One vector is turned by the same rotation once a tick. Each row is the vector after some number of ticks, and that number follows the row.
The counts run from 0 to 1261.
[113  63 110 161 135  91 129 135 117 116 102 164 115 128 129 142 118  72
  68 166  98  91 103  88 156 157 125 113 106 121  80 154 131 132 122 137
 127 145 125 121 122 136 138] : 893
[107 121 153 134 123 143  77 109  79 112 112 118  58 121 115 156  89 129
 127 102 101 102 136 147 179 108 158 150 147 114  72 128 133 122 107 117
 175 122 120 134 144 144 159] : 419
[ 98 104 134 108 138 124 133  98 113 117 104  86  77 111  90 164  97 156
 153 148  79 163 138 113 140 111 157 111 106  77 108 117 138 132  92 123
 116 117 133  90 113 108 162] : 1120
[119  81  73  91  83 166 129 124 100 133 111 119  70 118 134 126  96 140
 136 104  86  98 128 173 163 141 173 124 145 121 146 133 107 111 121 128
 120 136  88 117 162 123 127] : 408
[163  80  85  80 120 149  95 100 118 122  98 116  73 116 129 131  93 129
 103 107  87 115 139 147 165 138 143 122 123 107 126 117 132  90  84 162
 101 135  98 131 122 140 160] : 996
[122 147 163 154 126 120 100 126  95  86 126 107  53 135 108 129  89 124
 138 116 100  87 132 145 161  94 187 145 132 128  92 135 149 117 130 107
 134 115 131 150 169 171 127] : 164
[121  47 114 136  92 155 138 128 103 144 114 144 118 123 124 120 107 140
 130 121 111 115 120 118 165 163 182 107 102 107  83 113 116 128 104 107
  66 126 104 110 146 109 133] : 469
[108  91 155  98 132 152 102 112  86  99 121  88  95 155 104 118  97 112
 141 156 140 122 140 141 184 137 140 104 119 100  76  96 122 101  80 110
  85 113 107 104 108 114 149] : 1114
[125 103  77 111  94 143 158 122 132 142 125 144  85  97 122 158  89 156
 124 137 100  99 113 160 135 104 201  99 127 115 139 138 143 125 134 115
  69  88 101  99 157 147 147] : 982
[ 86 113  84 140 139 104 156 139 118 128 107 133 107 125 126 121 150 106
 156 183  94 146 109  88 155 159 162 121 103 102  90 123 104 165 149  97
 138 165 137 109 155 125 155] : 960
[130  81  87 141 122 142  84  97 129 108  97 100  79 125 105 114 123 136
 106 109  71  82 131 123 161 114 101 127 125 116  96 136 161 140  83 155
 150 169 134 112 140 153 100] : 755
[104  55  95 166 117 125 109 146 102 115 100 109  68 122 135 145 119  87
 115 123  68  95 109  95 149 148 114 127 138 122 114 162 111 146 117 155
 153 167 138 136 113 128 128] : 834
[122 116  95 117 132 118 118 146 127 117 113 113  72 126 123 111 136  73
 147 206 132 123 133 119 173 109 124 120 145 117 103 128 134 183 130  98
 158 171 143  96 163 155 138] : 1020
[119  77 130 133 121 155 115 123 125 120 101 147 100 128 131 160  60 104
  65 137 109  79 124 166 154 112 154 123 141 144  79 112 144 115  98 131
 115  98 107 120 124 134 161] : 480
[100  61 118 123  83 145 114 134  91 125 125 103  70 118  99 127 104 123
 159 150 129 113 133 148 174  99 152  93 163 125 118 141 133 171 111 111
 117 128 127  86 156 146  96] : 1100
[121 140  82 147 144 146 138 106 149 167 121 131 142 120 149 150 144  95
 107 127  92  69 114 117 155 137 129 126  65  85  65 154 155 101 115 107
 125 141 125  99 129 150 162] : 126
[161  67 120 120 126 140 104 157 120 116 125  85  54 133 149 121  88  93
 153 136 118 117 133 131 148 148 163 136 133 120 126 111 108 102 120 132
  78 115 126 140 133 152 189] : 665
[139 148  84 123 138 101 111 126 111 107 129 113  56 133 127 111 158  98
 172 170 131 102 107 109 169 113 149 117 128 105 112 159 149 165 144 114
 126 164 138 112 159 192 134] : 510
[ 76  88 101  93  98 148 135 121 103 130 128 103 118 140 122 109 134  80
 154 163 140  93 128 160 184 134 127  78 129 115 101 120 123 117  98 102
  87 123 103  86 129 148 115] : 526
[109 101  99 163 110 159 123 118 104 121  79 134  72 122 150 174 105  66
 117 134  80  95 112 125 159 118 133 127 140 128 107 158 128 154 116 146
 182 176 136 128 126 123 124] : 832
[105 121 166 131 149 114 147 117 126 100 106  74  76 122  82 153  96 133
 151 149  69 153 150 101 138 102 172 120 100  86 107 122 133 127  96 108
 118 120 147 116 133 110 139] : 612
[127  99 111 108 155  87 139 115 130  94  85 140 111 136 107 108 126 112
 115 164  72 157 136  78 160 166 146 122  80  94  81  97 130 133 105 128
 102 168 123 125 144 123 139] : 1134
[ 99 119  88 109 146 112 111 118 128 121 148 109 133 135 108 106 168 103
 123 162 126  64 117 124 173 149 104 105  90  89  76 155 155 103 114 101
 124 142 103  87 131 163 134] : 699
[137  68  92 114 107 137 141 146 120 115  92 101  47 122 131 121  89 113
 149 126  78 139 138 140 145 132 185 131 147 136 150 105  99 120 125 145
  90 135 125 137 160 132 142] : 155
[ 93  87 143 143 123 131 126 152  95 136 147  98 102 129 120 136 124  99
 157 183 163 116 119 115 170 132 152 107 124 101  68 131 114 150 130  75
 112 119 130  89 128 130 182] : 21
[160 108 106  94 136 159 130 106 117 112  78 121  60 117 134 151  78 128
 121 129  63 142 132 133 159 141 170 136 124 113 133 121 121 107 101 159
 114 151 107 137 129  97 169] : 487
[115 172  79 142 129 124 156  97 145 148 109 146 126 120 149 150 141  96
 112 136  91  70 102 130 153 117 159 110  83 104  81 162 172 118 130 110
 119 132 124 108 151 175 127] : 635
[135 107  79 131 113 165 172 133 137 137 108 144 125 124 138 124 122  93
 108 142  75  67 115 119 165 148 164 119  99 121 136 160 136 115 129 115
 119 176 103  99 178 100  83] : 1151
[100 131 131 104 147 170 134 104 108 122 112  92  87 119  99 157 102 158
 161 169 108 139 129 133 168 113 173 124 120  94  86 113 130 149 107 104
 131 136 122  84 120  83 177] : 1118
[151 107 113 136 136 112 144 112 135 156 112 113 122  95 137 179 129  98
 119 148  96 115 122  72 138 127 137  97  60  73  99 164 165 113  90 125
  88 134 132  92 108 138 147] : 886
[189 109  98 117 113 161 135  99 133 126  91 147 111 128 137 116 113 123
 118 132  98 106 138 108 173 137 162 119  86 102 101 129 159 150  87 143
  92 180 112 110 163 122  98] : 57
[120 112 125 134 132 123 133 119  94 124 112 113 119 140 137 129 139  65
 146 182 142 126 113  81 176 140 122  85  94  94  75 127 135 142 101 119
  83 159 134  91  95 125 135] : 195
[117 123 155 116 158 143 131 136 128 116 126  88  88 133 100 147  91 127
 146 202 126 134 146 135 163 100 166 130 123 105  79  95 132 146 122  88
 129 129 139  90 147 105 178] : 609
[115 127 183 148 135 123 137 117 128  96 114  72  91 134  76 122  99 144
 150 134  77 122 153 110 153  97 167 132  97  93  85 115 153 115 101  91
 107 123 143 110 163 135 100] : 104
[106  67  72 125  99 142 157 131 144 173 126 102 134 103 123 134 150 126
 147 156 102 110 128 119 149 120 144  81  97  86 114 145 140 151 104  98
  80 137 125  59 145 138 120] : 1217
[ 87  79 125 156 119 180 131 135 120 115 110  42  81 142 117 150  91 112
 150 132  87  88 129 156 140 121 124 128 126 122 108 123 112 112  92 118
 127 124 136 106 102 107 151] : 598
[ 91  86 135 138 144 146 142 127 131 111 123  89 113 146 114 159  87 110
  95 157 107  87 107 141 131 126 145 106 100 112  82 113 138  83 102 118
  70  81 124 106  83 120 162] : 540
